In the rows, 128 means zero.
Families of rows that turns and mirrors carry onto each other, the same ones carrying the whole set onto itself: the rest of each named row's family, in list order
6 families of 3 rows
K72: [109 119 133 144 165 149 124 123 106 101 149 142 107 142 121  92 122]
K392: [122 134 165 124 147 136  93 109 105 143 107 116 165 123 115 139 129]
K411: [124 132 149 103 101 127 140 120 114 101 146 126 145 107 167 147 124]
K169: [121 136 161 118 141 118  86 135 122 139 126 111 166 117 106 131 111]
K989: [101 102 115 141 151 134 115 120  94 104 151 141 105 130 135  98  98]
K81: [116 127 155 123 152 136 107 124  99 134 110 107 171 131  96 132 118]
K618: [116 152 161 121 147 118  96 120 112 131 126 115 170 133  98 142 129]
K501: [124 127 140 112 119 126 129 113 115  80 143 139 127  92 163 159 124]
K820: [101 115 114 135 149 131 122 125  95 116 152 150 107 137 106 100 102]
K831: [128 134 138 119 101 109 125 104 128  85 138 134 126 110 162 147 126]
K942: [121 134 157 133 161 122  99 122  94 148 121 120 169 133 108 132 124]
K276: [116 140 162 108 135 133  88 121 109 131 110 130 174 131 104 131 120]
K421: [ 96 117 116 160 151 142 121 134 105 108 147 146 113 141 115 110 106]
K660: [123 122 131 111 112 121 133 134 122  81 142 129 139 111 169 150 131]
K46: [129 125 132 109  99 126 126 110 108  83 137 122 118 116 149 163 124]
K886: [104 118 112 135 149 122 133 124  91 103 139 151  98 131 129  96 113]
K890: [104 118 128 149 161 122 113 132  96  92 137 146 101 143 116 104 113]
K675: [119 122 132 106 102 110 129 115 121  98 134 123 150 115 164 155 137]

Which other rows belong to the same family as K660? K392, K820
Which other rows belong to the same family as K886? K942, K675
Which other rows belong to the same family as K501? K276, K421
Which other rows belong to the same family as K411? K989, K81
Which other rows belong to the same family as K72? K169, K46

Families of rows that turns and mirrors carry onto each other, the same ones carrying the whole set onto itself: the rest of each named row's family, in list order
3 families of 6 rows
K944: [145 128 120 140 120 146 164 110 145 139 155 146 133  98 122 131 139 142
 126 127 145 108 121 117 115 143  94]
K945: [130 139 111 116 132 123 108 174 110 117 106 152 122 163 130 121 134 135
 157 139 123 163 127 116 136 146 119]
K184: [114 119 138 124 108 147 120 126 116 110  97 139 128 171 115 136 108 138
 152 131 101 128 136 138 154 105 116]
K698: [129 123 103 125 112 110  92 136 101 113 113 149 125 155 121 124 123 150
 153 117 116 144 155 125 153 135 100]
K664: [131 155 144 135 125 157 164  96 137 141 155 150 130  97 137 123 142 131
 101 130 109 118 115 131 129 124  98]
K784: [103 163 140 108 145 111 127 144 105 111 133 170 105 142  95 113 113 132
 129 108 102 146 122 137 165 111 126]
K868: [ 98 145 157 135 138 153 167 106 119 120 153 126 145  87 126  93 136 144
 120 141 104 139 110 117 129 127 107]
K168: [119 140 136 109 128 154 140 149 117 106  98 147 120 174 115 131 123 123
 160 136 123 164 116 124 144 124 126]
K304: [132 131 153 140 159 112 147 133 115 121 153 138 133  76 115 109 127 143
 113 143 103 134 118  86 119 136  86]
K833: [ 88 123 136 124 121 148 128 145 129 113 105 144 125 163 102 137 124 137
 162 143 121 116 114 149 139 119 127]
K3: [159 131 120 144 153 110 142 135 115 134 137 134 134  79 117 108 128 144
 104 113 113 145 114  92 139 131  88]
K758: [153 134 133 137 146 121 147 128 133 152 161 152 129  92 144 120 139 140
 102 129 114 106 114 108 126 130  92]
K100: [114 124 136 153 128 139 156 120 126 108 149 124 136  83 119 118 131 148
 141 147 137 126 125 113  96 159  96]
K695: [135 121 122 163 118 152 153 114 128 114 118 113 135  93 123 146 129 139
 128 136 134 131 119 124 105 148  88]
K790: [114 150 140 144 133 154 167 119 121 130 140 115 136  94 142 102 119 141
  97 124 100 133 101 141 136 115 125]
K24: [124 166 135 106 139 126 126 166 102 107 116 159 105 161 127 131 112 124
 129 134  98 169 125 127 142 128 127]
K743: [125 146 135 117 126 108 116 143 100 108 124 154 105 153 118 121  88 139
 128 110  94 134 145 137 158 107 128]
K349: [114 132 113 125 134 101  88 151 105 115 113 164 118 143 108 143 145 141
 149 134 114 143 135 121 142 146  83]

Which other rows belong to the same family as K698? K184, K868, K304, K100, K743
Which other rows belong to the same family as K833? K784, K3, K695, K790, K349

Families of rows that turns and mirrors carry onto each other, the same ones carrying the whole set onto itself: the rest of each named row's family, in list order
6 families of 5 rows
K703: [160 122 132 130 136 176 150 118 135]
K331: [124 103 148 119 166 139  87 116 151]
K902: [115 128 164 108 157 141 110 120 118]
K66: [133  82 111 110 164 140 109 120 138]
K193: [135 110 131 119 143 119 100 128 152]
K29: [148 100 139 151 140 192 136 118 146]
K617: [139  84 151 153 154 142 127 126 125]
K350: [121 121 122 124 127 125  95 128 146]
K433: [ 93  98 136 111 155 149 100 127 114]
K513: [154 115 112 135 148 191 135 117 144]
K999: [115 145 146 123 117 173 127 128 122]
K844: [153 105 120 116 135 186 140 101 143]
K405: [107 134 135 135 132 196 119 127 122]
K547: [100 133 159 116 146 167  93 118 133]
K770: [131 103 124 122 148 194 146 118 111]
K231: [112 129 145 145 115 172 128 131 116]
K894: [106 131 116  97 136 177 117 119 118]
K227: [132 132 155 106 166 149 119 107 114]
K938: [111 110 157  96 160 159 108 101 120]
K798: [163 126 115 125 136 162 138 113 143]
K430: [119  96 120 110 134 136  91 114 155]
K389: [143  88 127 147 143 153 105 124 166]
K483: [132  64 139 144 141 159 123 118 138]
K102: [102 120 141 122 113 188 121 116 124]
K708: [129 141 142 121 136 198 123 111 137]
K174: [130  80 104 140 131 169 129 133 137]
K987: [110 129 148 108 173 164 100 113 120]
K646: [137  78 130 156 161 160 115 130 142]
K728: [145  84 140 154 138 145 130 134 142]
K689: [116 108 119 123 154 138  83 128 152]

Which other rows belong to the same family as K66? K433, K770, K894, K174
Which other rows belong to the same family as K102? K844, K938, K430, K483
Which other rows belong to the same family as K999? K703, K902, K193, K728

Families of rows that turns and mirrors carry onto each other, the same ones carrying the whole set onto itself: the rest of each named row's family, in list order
5 families of 6 rows
K217: [ 97  95 138 151 121 128 116 133 150 130]
K55: [103 112 129 142 135 169 140 150 108 122]
K104: [109 139 117 137 173 147 133 136 117 150]
K319: [137 167 130 125 117 113 116 150 133 117]
K10: [125  93 127 122 111 122 110 117 150 130]
K512: [102 100 124 132 114 127 131 111 152 138]
K709: [150 158 115 117 120 133 141 151 120 122]
K925: [116 109 149 143 151 157 144 148 103 132]
K933: [128 101 130 128 104 120 108 113 140 117]
K256: [ 99 139 131 131 157 143 147 159 107 130]
K329: [132 161 118 125 123 107 108 148 143 122]
K182: [107 102 138 149 119 129 124 124 163 122]
K450: [132 153 122 124 104 118 104 149 119 147]
K318: [140 161 117 106 128 124 110 137 109 128]
K468: [118 122 124 133 163 154 139 163 113 149]
K872: [147 158 132 114 136 120 131 154 123 107]
K57: [107 121 136 151 142 164 140 121 103 128]
K998: [112  93 146 126 124 113 138 125 148 141]
K429: [122 115 127 148 123 128 105 111 158 110]
K123: [111 107 131 127 165 158 133 137 106 138]
K197: [113 124 134 124 180 139 129 150 114 137]
K271: [107  87 127 120 111 127 127 137 148 136]
K864: [121 161 117 119 118 117  94 130 119 131]
K180: [103 134 133 143 156 160 143 158 112 129]
K540: [146 106 140 148 125 121 111 121 157 124]
K345: [131 105 119 146 107 134 112 124 159 130]
K96: [139 159 139 122 124 105 103 136 118 134]
K771: [112  99 123 128 158 159 145 135 114 126]
K23: [148 157 116 116 140 131 108 145 106 119]
K688: [140 170 123 119 133 121 131 130 121 118]

Which other rows belong to the same family as K450? K104, K709, K57, K998, K540
Which other rows belong to the same family as K123? K319, K10, K182, K318, K180
Which other rows belong to the same family as K468? K512, K925, K345, K96, K688

